In the rows, 128 means zero.
Where one turn sends some rows of the set: a few examples, then the rows asked:
K843: [172 120 137 105 116 122 149 117 100 119 108 101  96 128  98 132 141 150
 107 139 116 161 139 112 117 142 109 111 163 123]
K657: [162 132 153  81 118 148 180 114 110 115 140 135 120 123 143 175 136 111
 117 163 130 154 116 129 136 147  83 114 152 146]
K975: [140 102 132 126 119 144 175 148 136 132 141  98 109 122 103 157 126 149
 101 137 118 146 148  86 118 154  88 106 159 131]
K336: [ 90 123 120 132 103 135 173 116 133 122 124  96 123 128  90 144 132 143
 110 160 110 140 132 107 150 144 109 143 135 144]
K677: [163 132 150  98  95 134 163 143 126 122 128  97 109 149 120 138 124 133
 113 137 108 161 134 113 142 108  67  99 162 131]
K667: [148 114 150  77 120 138 168 123 107 112 148 134 126 118 149 160 143 140
 119 172 152 138 106 108 120 165 102 130 155 154]
K144: [132 101 144 114 129 117 153 147 111 110 138  94 116 100 109 140 138 133
 110 142 127 122 115  92  99 156 132 122 151 123]
K198: [182 115 137  95 133 130 157 125  99 113 118 103  99 118 115 122 130 153
 100 131 129 142 131 121 128 148 117 106 157 128]
K795: [109 107 153  97  87 136 179  95 114 109 139 110 103 132 102 136 149 143
 119 156 119 155 113 123 133 135  59 137 125 174]
K504: [148 122 137  90 131 147 165 109 108 144 148 122 117 112 127 178 159 145
 106 149 140 152 117 110 152 154 105 109 179 145]
K52: [137 114 161  96 116 147 162 163 147 134 148  92 147 124 123 142 112 126
 119 136 118 119 117 111 131 126  92 112 147 127]
K258: [149 106 149  96 139 130 151 131 115 119 125  95 131 105 105 126 126 140
 116 141 131 121 117 109 108 156 135 119 151 124]
K509: [160 121 162  86 119 121 139 150 105 117 131  97 131 115 127 125 131 128
 115 134 122 119 103 132 127 121 124 118 143 117]
K239: [153 131 163  86 103 104 141 141 101 101 125  93 118 125 126 120 135 118
 121 139 116 138  99 119 124 110 113 115 153 123]
K139: [103 110 157 113  91 137 166 104 110 127 143 111 107 116  94 160 158 127
 111 147 102 146 110 139 137 129  75 137 114 157]
K358: [173  86 139  93 135 130 176 139 124 102 123 103 114 112 128 141 128 138
 111 137 137 128 130 109 129 149  82 100 144 113]
K644: [157 106 136 104 131 156 181 138 139 130 136  96 118 127 111 139 112 150
 105 133 126 142 146  99 130 151  86  99 160 137]
K916: [170 122 150  95 111 147 168 158 131 127 140 101 117 138 131 138 116 138
 103 126 116 139 131 122 152 116  75  98 153 129]
K240: [159 139 153  83 126 141 161 104  95 125 134 128 120 112 130 174 149 111
 115 157 126 153 108 137 138 144 112 115 159 141]
K43: [124 141 127 109  85 113 164 122 103  96 121 102 101 144 123 122 139 145
 102 151 113 146 116 128 174 111  97 136 136 143]
K334: [122 141 118 118  91 127 172 109 110 107 115 102  98 147 106 125 133 154
 100 154 110 158 133 120 167 127  99 135 142 151]
K711: [ 96 105 149 106  95 129 176 115 106 120 166 100  95 114 114 143 163 147
  99 134 121 140  98 114 159 125  75 126 137 172]
K222: [109  98 144 118 103 132 177 102 103 122 148 109  91 105  98 165 169 134
  99 139 111 146 115 131 148 138  73 127 121 154]
K400: [111 107 154 103  94 129 168  88 103 111 129 113 102 118  93 145 158 135
 118 157 113 151 110 134 124 141  79 142 116 160]
K406: [107 101 145  97  98 122 175 100  97 103 152 103  92 116 115 127 163 155
 106 143 133 145  98 110 145 137  79 130 138 176]
K254: [124 119 124 107  91 101 170 127 102  82 122 104 100 129 134 128 148 139
 103 151 122 134 109 122 173 117  92 135 127 131]
K166: [161  94 139  96 119 111 180 141 116  82 128  98 103 116 137 136 134 126
 113 140 135 138 120  93 125 137  78  99 151 120]
K886: [136 117 148  82 115 150 168 136 123 134 164 126 132 125 147 168 143 150
 115 162 148 138 110  99 136 154  91 124 169 159]
K525: [ 98 104 150 112 102 124 165 108  93 121 157 103  95 100 104 150 173 138
  98 135 115 136  96 126 150 131  96 131 129 160]
K767: [ 99 114 158  91  87 127 166 100 105 109 149 104 107 128 109 123 153 147
 118 151 124 146  97 119 135 128  81 140 133 179]
K980: [107 105 126 112  95 106 176 139 121  88 132 101 113 121 134 143 148 133
 108 153 125 122 108 114 173 119  82 134 122 125]
K928: [133 124 148  83 123 142 149 124 107 146 158 121 132 113 134 167 156 151
 114 155 144 137 102 108 140 153 122 125 176 152]
K579: [ 91 101 127 120 103 109 172 134 126  97 131  97 126 111 118 147 148 129
 112 158 123 116 108 108 157 133 101 142 121 123]
K459: [ 90 101 118 130 111 124 179 120 132 108 125  97 123 114 101 152 142 138
 110 160 121 126 125 100 149 150 103 142 128 129]
K135: [145 135 163  75 110 145 164 130 111 116 150 134 135 125 150 163 132 117
 122 170 133 138 101 126 124 145  99 130 148 153]
K507: [123 112 158 105 107 127 167 172 138 114 159  91 132 120 133 145 121 117
 114 139 118 122 110  92 124 121  90 112 150 130]
K483: [146 141 152  89 120 153 161 115 111 150 150 121 127 119 127 182 149 122
 110 148 122 154 113 128 156 134 103 109 171 145]
K205: [106 137 119 126 101 130 167 105 116 116 115  99 109 135  89 129 134 152
 105 159 110 150 133 115 152 141 117 142 141 149]
K735: [146 141 160  97 115 147 143 149 121 145 142  92 133 131 109 124 113 141
 108 132 110 132 119 121 129 124 126 116 159 141]
K894: [133 139 155 116 103 138 136 148 122 150 137  94 125 131  94 142 128 142
 110 138  99 144 129 110 116 127 122 122 161 135]

K205 goes to K334
K795 goes to K767
Now find these:
K894 goes to K843
K358 goes to K52
K240 goes to K657

Where one turn sends some rows of the set: a few examples, then the rows asked:
K299: [145 141  89 154 144 133 150 108 121  90 157 103 117 112 131  94  96 124]
K45: [175 152  81 134 150 134 178  98 111 132 170 134 139 131  97 121  92 134]
K757: [182 150  91 120 123 129 149 115 111  79 163 109 112  96 116 128 107 139]
K161: [149 128 106 128 124 133 177 111 112  99 149 128  97 118 124  85 135 155]
K588: [187 166  85 124 126 176 160 105 126 121 165 136 126 116 118 127  96 150]
K348: [142 170  99 107 121 133 157 133 111 112 140 106 118 139 125  98 114 143]
K981: [178 169 117 143 130 132 139 129 132 158 176 132 121 119 134 123  95 139]
K718: [139 156 115 104 122 136 167 101  97  98 140 113 123 112 128 104 112 167]
K717: [178 164  96 138 127 143 141  94 133 141 161 130 141 108 103  75  99 144]
K322: [187 100 108 137 127 140 149 107 119 117 153 133 126 118 122 121 116 157]
K259: [172 139 102 139 132 131 145 127 150 153 175 136 128 123 108  99 120 135]
K738: [172 174 105 134 106 120 168 117  94 126 154 110 102 134 140 118 132 149]
K665: [145 128  94 141 108 140 142  88 103 138 138 127 105 107 113 124 127 170]
K931: [182 140 128 141 118 148 160  95 143 147 170 121 100 125 121 111 139 134]
K987: [153 152 119 130 157 103 150  93  98 101 159 120 118 108 122 103 122 119]
K859: [174 144 100 124 123 140 146 141 135 125 150 114 130 144 113  98 124 158]
K167: [135 136  99 131 135 122 156 104 143 135 181 144 110 102 115  91 118 118]
K382: [140 167 112 138 122 114 149  85 142 138 145 116 109 125 141 145 109 143]
K163: [147 157  92 153 138 131 144  99 116 129 161 123 135 100 128  73 105 118]
K448: [177 144  99 119 134 143 135 109 120 146 184 116 110 121 147 131 143 147]
K782: [173 136 117 133 133 134 147  94 133 151 171 142 122 102 122 142  87 125]
K733: [172 140  82 147 152 139 168 107 130  97 159 110 120 127 107 117  85 147]
K551: [155 156 109 109 111 137 140 104 110  91 170 114 127 138 107 104 108 116]
K578: [143 160 130 139 136 118 138 110  94 113 149 115 118 114 103  95 125 120]
K541: [157 170 115 144 136 137 149  78 107 134 162 118 115 121 139 143  86 169]
K356: [167 153  90 115 145 128 139  95 112 144 153 133 134 115 121 135  70 145]
K71: [184 143 112 127 123 140 135 125 107 121 151 115 143 125 134 120 106 177]
K973: [159 188 113 137 129 115 163  96  92 138 155 114 104 129 135 128 105 158]
K145: [188 150 112 139 101 144 161 117 123 129 160 114 103 140 138 117 142 142]
K16: [162 116  88 116 142 136 140  87 118 105 150 130 127 112 118 122  86 164]
K676: [151 138 108 142 122 148 146  73 110 114 166 114 122  95 141 140 100 169]
K569: [155 173 118 134 150 161 155  92 106 150 157 143 130 132 113 101 111 129]
K341: [156 162 113 146 159 139 165  77 126 137 161 153 135 127 129 100 113 131]
K17: [139 146 104 125 123 145 150  89 113 137 158 121  74 105 103 113 130 160]
K891: [158 134 127 138 125 135 165  76 131 141 171 120 101  91 111 107 139 135]
K475: [129 171 120 110 129 129 173  86 120 130 162 132 106  97 124 119  93 126]
K842: [139 184  95 107 134 123 153 113 105 139 150 122 121 122 128 117  86 124]
K840: [169 150  99 145 103 127 143 126 126  85 154 112 118  99 105 116 114 143]
K137: [139 175 114 135 130 125 173 117 129 137 171 135  88 113 128  93 114 128]
K807: [178 157  88 150 117 159 164 102 151 116 161 145 134 115 120 118 102 154]
K964: [181 159 105 117 112 149 134 101 137 104 162 115 129 127  94  91  97 148]
K226: [150 173 103 117 130 107 174  90 135 125 146 108 108 123 138 127 133 163]
K862: [174 152  92 112 130 122 162 103 117 130 161 110 123 121 145 123 151 169]
K12: [152 158  96 118 131 127 163  98  93 124 176 133 140 134 106 112 108 105]
K823: [130 118  93 118 136 130 155  90 128  95 162 132 108 103 120  97 110 142]
K741: [153 152 110 122 134 149 136  99 127 148 185 118  76 113 125 125 129 139]
K361: [145 128 112 137 117 137 158  72 112 118 169 114 114  77 125 120 126 152]
K576: [148 138 102 152 110 130 131  88 122 145 139 127 121 119 136 147 112 152]

K569 goes to K588
K475 goes to K782
Now find these:
K891 goes to K931
K741 goes to K448
K356 goes to K16
K45 goes to K733

